0:  13   3 -36 -76  24  25 -62  75  11 -15  63  16  48 -27 -56 -26
1: -55   0  14 -67   5 -39 -54  60 -17  50 127  34 -26 -15 -41  39
2:  60  56  27  19 -58 -28  67 -75  16  27 -73 -51 -19   4  53 -31
3:   31    5    7   94  -19  -41   75  -47    6   21 -127   23  -39   -4   22  -11
4:  48  38   0 -52 -35 -12  28 -62   2  44 -73  11  -4  27  45 -22
5:   2  30  55 -87 -61  42  22 -32 -25 125 -13 -10  11   2 -36 -52
6:  89  13  70 -25 -62 -13  10 -34 -12  52 -85  -9   9  31 -28 -34
7:  43 -38  11  41  -4 -20  75 -32  36  22 -95  23 -41 -24  75 -59
8:  28  17   0 -52   7 -30  29   2  -8  24 -24 -13  -2   4  36 -29
9:  91 -17  12 -80  19 -49   1   7  60  23   6  38 -56  13  29 -77
10: -33  -7 -59 -63   5  56 -70  63  21  -8 104   7  39  16 -60 -27
11:  62   3  16 -36 -45 -10  39 -60 -23  58 -60   2   9  33  39 -41
12:  -21  -14   51 -111    1   58    0    2   -9   55  -52   15   11   37    5  -52
13:   91  -17   43 -105   22  -21  -33    5   71   33   35   12  -14   -2 -119  -32
14:  -46  -38   -4 -106   43   48  -59   66  -13    8   75  -29   44   31  -41   -3
15:  36  28  37  27 -18 -72  73 -74   4  52 -93  -8 -30  15 -27  14
16:  35  -6 -21 -63  19  46 -65  51  -3  22  53 -21  14 -19  -8 -18
17: -32  23  45 -77 -18  47 -69  42 -40 -21 127  50  13 -16 -31  -4
18:   -4  -24   53 -115   35  -15    4  -43  -41   71  126  -47   36  -22   20   -6
19: -18  -6  63 -68 -64 -15  47 -11  49  15  31 -45  24 -21  29 -38
20: 127 -19  99 -10  -8  24 -24 -18 -23 -32  45  44 -48  -2 -43 -39
21:   5 -43  33 -46  42  69  12  50  51  20 -27 -51 -10 -16 -39 -71
22:   47   18   24   28  -45  -31   78  -48   28   23 -104  -24  -21    4   35  -38
23:   63   -8   62  -28  -50  -33   39  -41  -20   44  -11  -76   43   19 -127   41
24: -16 -13  15 -48 -33   0 -20  11  -1  36  52  39  -3  -7 -69  36
25: -68 -22  16 -50   5  25 -66  77  -3   1  94  48  -9 -24 -60  47
26:  72   8 -25 -51 -46   5  14   8 -16  69 -33 -80  41  67 -46 -60
27:  72  40  34 -44 -31  -7  45 -45 -14  14 -59  -1 -33  -7  28   7
28:   5  16  -3 -22 -46  20 -14  15  15   1   2  20   7   9 -35 -13
29: -12   0 -40 -86  -4  37 -51 107 -26  -3  58   6  25  35 -41 -34
30: -62  -6  -4 -49  -6  81 -76  52 -15   5  96  31  39  -1 -50 -23
31:  61 -84  -8 -71  47  58   8  44  12 -34  35   7  -3  -6 -45 -33
32:   3 -39  18 -12 -34   7  44   9  36   7   1  16  10 -14   1 -72

-56   3  17 -89   6 -23 -54  56 -15  41 127  43 -14 -16 -41  29 >> 1
-43   3 -50 -87  24  19 -57  92 -41  35  67  37   9  24 -40  -7 >> 29
 31  19 -20 -59  56   6 -29  36 -13  -2  26  62   0 -22 -61 -29 >> 0
 96  15  67 -44 -38 -14  14 -15  11  40 -86  -9 -11  31 -40 -49 >> 6
 33 -16  42 -19  -6 -16  13  -9  13  17 -50 -14  -8  19  19 -26 >> 8
 48   7  -1  17 -38  -2 101 -52  12  34 -78  -2 -32  -7   6 -43 >> 22
 44 -10  47 -55  -3  73  12   8  19  30 -13 -95  14 -25  -8 -48 >> 21
 35  17  39  -3 -43 -38  48 -39  34  59 -96 -14 -24  17  41 -51 >> 22
   4  -33   59  -41  -13   36   14   24   66   82 -114  -34   11  -57   -1  -45 >> 21
 43 -71 -41 -10 -30  55  -4  26  54 -22  26  40  32 -39  51 -96 >> 32
 42   3   9   9 -39 -21  92 -59  18  45 -63 -12 -36  -2  28 -32 >> 22
  2  54 -21 -34   1 -63  20  23  60  45  -7 -70   8  -5  68 -98 >> 8
100  -7  20 -18  31 -27  41 -45  45 -25 -86  33 -45  13  49 -62 >> 7
 62 -62 -77 -21 -37  11 -15  10  69  14   4 -30  63 -47  70 -39 >> 32
 30  31 -69 -80  59   7 -39  36  36  -3  10 -29  -9  36 -13 -24 >> 16
  43   10   44 -127  -39   28  -31   32   21   -7   53  -10    6    2   14  -33 >> 16
  78 -103   -8  -96   43   71   39   21   -6  -36   51  -38   11   11  -30  -29 >> 31
 51   3  76 -24 -14 -94  -8  -3  -2  40  67  79 -65   4 -97   7 >> 24
 -35   85   31 -127  -16  -18   -5   22   -1   56   -1   39  -17  -16  -83   51 >> 24
-44 -17  33 -49 -50  65  -8 -15 -26  66  95 -16 -57 -32  32  72 >> 24
-16   5 -47 -51   0  31 -68  77 -10 -12 127 -11  35  10 -69 -15 >> 10
 33 -29  -5 -44  44   4  -3  -6  -9  36  65 -44  19 -21   3 -25 >> 16
 27   0  -1 -28 -30 -25  16 -10  12  49 -28  16 -19 -16   5  14 >> 8
 33 -32  52 -25  22  61 -19  28  42  39 -33 -58  28 -52 -41 -57 >> 21
-34  -9   7 -79 -23  23   4  60   9  -6  62 -20  14  16   8 -50 >> 29
-35   5  -4 -63  -2  32  65 -43 -25 121   6   1 -15 -48  18 -16 >> 5
-21 -51 -32 -15  31  66  28  -6   0  79  34  58 -40 -34  42 -89 >> 32
  7  -1 -12 -10 -11   2  36 -20  -6  28 -14   9  -7 -25  70 -29 >> 8
 34 -35 -60 -67  50 -33  16  48  64 -24   2  16 -38  31  75 -79 >> 9
  52  -38  -11  -30   17   -7   16   20   37   -5   -7   15    6   18   10 -101 >> 32
  -1   57   16 -113  -40    4  -21   15   45  105   13   19  -28   -6  -10  -65 >> 5
 53  -8 -48  -9  31  -9  28  34  71 -30 -34  17  -2 -11 -11 -99 >> 32
 -8   8   6 -42 -27 -16  26 -31  11  49  24  -2 -26   6  13   5 >> 8
-101   76   61  -78    9  -18  -25  -18  -10   78  -25   35  -17   15  -55   49 >> 24
 49 -51  -1  -2  -3  31 -47  43   8  12   6  65 -12  -9 -28 -39 >> 28
  6 -10 -43 -81 -35  35  35  44  54 -16 -23  41  44  -5 -21 -98 >> 32
 50 -15  42 -39 -23  71  20   1  78 -56 -20  -7 -27 -12  50 -88 >> 32
 71  10  49 -71  78  -9 -63  14 -42 -24  32  87   6  10 -64 -42 >> 20
 37 -23  49   1 -13  44  28   5  18  37 -43 -72   3 -24 -45 -27 >> 21
 44   5  40 -34 -52 -47  67 -18  15  18 -66  30 -17  -7  -7 -15 >> 27
  20  -11  103 -126  -15   18    8  -28   -8   66  -77   -8   26   49   11  -59 >> 12
 33   5 -25 -40  13 -19  -8  25   9  14 -10  17  18 -19 -39  -6 >> 28
